One turning vector, and how many ticks it has turned:
The counts run from 0 to 411.
[132 168 152 140 120  83 113 198 148 150 107  95 123 147 129 141 149 102
 147 130 109 108]
21
[ 99 162 114 140  98  79 141 127 149 155  76 101 136 167 126 150 105 150
 147 157 128 119]
149
[167 146 177 174 145 110 121 158 126 131 135 114  94 142 144 159 148  90
 118 103  93 107]
340
[108 146 133 126  99 126 132 133 119 145  97  89 178 141 132  94 108 149
 126 177 160  82]
158
[154 160 141 115 113 107 107 169 136 110 131 105 189 120 122  96 154 116
 148 178 114 112]
31
[107  91 156 158 144 140  73 152 158  91 157 137 134 148 148 102 141 122
 111 147 108  77]
185
[175 172 131 147 120  73 138 130 152 126 108 121 130 149 124 158 137 113
 157 143  82 159]
362
[ 66 136 150 155 102 105  85 157 125 137 114 105 113 154 142 132 128 136
 121 157 123  77]
170
[108 164 134 145 100  82  83 122 136  98 130 124 147 142 128 134 146 143
 155 191  88 137]
279
[122 109 114 137 123 131 105  97 167  91 133 136 186 149 135  94 121 154
 140 188 118 118]
288
[164 111 168 171 156 127 127 167 154 133 140 117  96 150 140 141 135  92
 107  92 110  89]
336
[107 164 135 141 104  80  79 130 142  98 125 125 142 143 135 136 144 138
 154 182  85 136]
278
[ 77 114 126 138 119 120 108 165 157 142 103 106 141 160 139 111 115 142
 120 154 143  62]
165
[154 155 145 167 123 104 174 128 127 173  85  97 105 161 136 167 100 118
 123 109 129 113]
234
[ 87 112 117 167 115 108 107  82 162 106 110 137 123 172 145 145 101 159
 129 163 104 121]
296
[109 128 170 149 108 142  79 143  96 108 147 112 149 121 145  93 141 129
 116 170 125  75]
178
[176 147 108 125 124 108 159 117 166 124 104 113 193 147 121 105 117 135
 156 166 126 137]
372
[128 152 149 137 121  89 132 200 151 162  98  90 121 154 128 136 141 107
 136 122 120  95]
253
[ 89 114 125 128 118 132 122 154 160 146  95 102 160 159 130  96 106 150
 125 163 158  71]
396
[140 189 160 131 105  82 111 183 114 138 118  93 140 131 131 137 151 106
 148 158 106 118]
25
[174 100 167 168 158 142 129 165 152 124 144 123 125 147 141 115 137  93
 103  99 118  85]
100
[168 114 165 169 157 126 122 167 156 127 140 124 103 151 141 139 138  91
 113  90 102  99]
103
[140 138 123 118 132 103 101 177 180 110 131 118 182 141 120  95 152 126
 154 172 111 110]
35
[157 139  99 127 124 107 161 129 181 141  92 106 185 166 121 114 110 140
 152 159 135 123]
141
[130 101 142 164 120 160 132  65 114 116 122 121 152 149 142 107  91 153
 100 158 146  88]
307
[162 171 151 164 110 108 175 126  99 172  92  80 119 140 135 156 109 120
 122 120 135 112]
237
[136 142 139 132 131 102 137 203 165 166  99  89 129 150 128 128 136 102
 133 119 129  88]
251
[127 138 123 134 114 120  98  99 139  82 133 132 188 137 130  96 127 150
 141 200 113 130]
285
[167 121 130 164 140 118 179 126 166 164  91 107 120 177 134 149  98 119
 121 102 130 108]
230
[166 137 173 177 147 110 124 163 137 135 134 114  91 144 143 158 144  89
 117  96  96 106]
339
[113 163 132 142  97  91  92 103 127  93 125 132 160 142 130 131 135 149
 156 196  94 140]
47
[111 170 123 140  84 101 139 110 113 144  86  91 159 145 132 128 107 158
 141 183 142 110]
387
[212 160 175 152 135 121 136 145 111 116 146 109 150 116 134 123 153  89
 129 130 102 124]
347
[124  86 132 167 134 164 137  83 141 124 119 127 137 158 144 110  92 144
  95 140 149  75]
310
[172  98 168 169 159 149 133 158 145 127 145 122 129 143 145 114 134  94
 102 101 122  82]
99
[161 128 130 166 139 113 179 127 161 165  87 104 109 168 136 158  95 117
 121 104 129 106]
231
[109  85 142 180 138 145 131 107 149 133 112 122 108 171 144 135  95 141
  96 121 141  75]
314
[157 161 153 163 120 101 167 141 114 180  90  91 104 147 137 158 109 112
 119 108 129 110]
2
[112  83 145 171 141 155 128 108 148 130 121 120 121 163 148 116  98 135
  95 125 145  64]
79
[165 122 163 171 133 143 102  86 113  73 168 137 149 129 149 119 138 123
 119 159  96 126]
199
[193 163 180 166 131 106 128 142 110 120 143 114 116 126 136 156 150  94
 126 117  91 135]
110
[104 144 129 137 119  82  80 165 179 110 121 127 145 159 130 131 148 126
 155 166  90 126]
274
[ 94 119 126 130 113 131 123 154 150 144 103 102 163 154 134  85 109 149
 124 163 156  68]
162
[100 123 119 128 108 139 132 137 143 144  99  98 171 150 132  90 102 157
 128 174 163  76]
394
[161 128 144 186 136 112 136  70 140 114 124 137 104 160 144 173 109 130
 122 120  90 143]
213
[112 114 166 147 122 146  79 144 118  96 154 119 159 125 140  91 141 127
 111 165 128  67]
180
[146 137 143 133 136 112 149 197 162 167 101  93 150 154 127 116 131 103
 132 117 137  83]
249
[163 139 139 129 131 124 158 185 153 160 104  85 156 147 127 108 123 109
 125 125 149  83]
247
[ 82 111 114 165 113 115 108  82 168 115 107 133 124 182 139 139  98 163
 126 159 115 116]
62
[ 62 138 152 156 102 109  93 149 115 138 107 104 111 153 149 134 122 141
 119 158 131  77]
404
[109 141 119 133 122  82  87 161 187 107 123 128 150 164 129 126 144 132
 161 169  88 128]
40
[133 136  98 132 122  95 155 134 191 152  81 111 161 177 124 119 107 144
 151 152 130 116]
144
[111 114 165 188 127 132 122 117 119 139 116 111  83 157 154 154 110 128
  92 111 126  79]
85
[116 120 174 190 127 130 119 122 109 142 117 112  82 152 155 156 108 127
  93 114 123  82]
86
[ 62 131 149 153 109 104  88 167 136 138 107 103 115 155 139 134 127 137
 117 153 125  78]
169
[113  98 160 151 135 147  79 151 135  91 156 121 155 135 145  86 141 126
 113 161 127  71]
182
[154 140 142 129 138 108 144 210 165 158 108  91 147 149 126 113 136 103
 135 117 133  84]
16
[186 166 117 128 116 105 156 111 151 122 107 116 195 142 116 113 122 132
 159 173 124 145]
370
[147 177 158 126 105  98 112 176 109 132 122  91 166 118 129 112 153 112
 146 172 120 108]
261
[ 74 117 133 141 119 115  98 169 156 144 102 102 132 160 139 113 118 140
 118 150 141  62]
166
[ 72 145 163 158  95 110  82 140 100 135 117  99 117 139 145 132 125 141
 115 165 134  74]
406
[ 91 103 112 160 123 114 102  90 178 103 113 139 135 181 140 132 107 159
 131 166 104 119]
294
[154 148 134 118 127 110 105 177 156 107 137 112 192 130 122  91 154 116
 156 174 114 111]
33
[126 130 123 123 133 102  94 182 182 110 131 119 163 150 127 100 150 115
 150 163 105 105]
270
[ 66 140 159 155  94 110  90 144 110 132 113 104 113 143 145 131 124 145
 115 162 131  76]
405
[161 104 135 181 152 117 135  87 170 105 131 145 112 173 145 155 115 123
 120 123  85 137]
210
[166 125 168 175 154 116 120 169 151 129 139 124  99 149 142 145 143  89
 117  98  98 101]
104
[107 148 106 138 109  86 146 134 170 160  74 104 140 175 125 142 102 145
 148 154 126 116]
147
[161  95 129 179 156 128 131  88 178  95 139 155 118 171 144 140 117 127
 120 121  95 129]
208
[142 139  95 125 124 101 155 133 194 139  92 110 171 170 117 116 108 142
 149 157 126 127]
376
[102 173 123 143  87  89 138 111 122 149  80  97 148 152 131 143 109 160
 147 175 132 123]
385
[214 164 168 158 133 116 130 136 116 114 149 117 144 118 135 135 150  91
 133 133  98 136]
113
[ 96 171 123 141  90  89 143 122 128 159  82  91 136 159 127 146 105 153
 144 168 136 115]
151
[161 114 134 183 145 117 135  79 161 109 128 145 105 172 148 164 117 126
 121 119  87 140]
211
[102 133 141 173 103 125 117  64 102 121 113 122 129 154 149 140  98 161
 117 168 129 106]
68
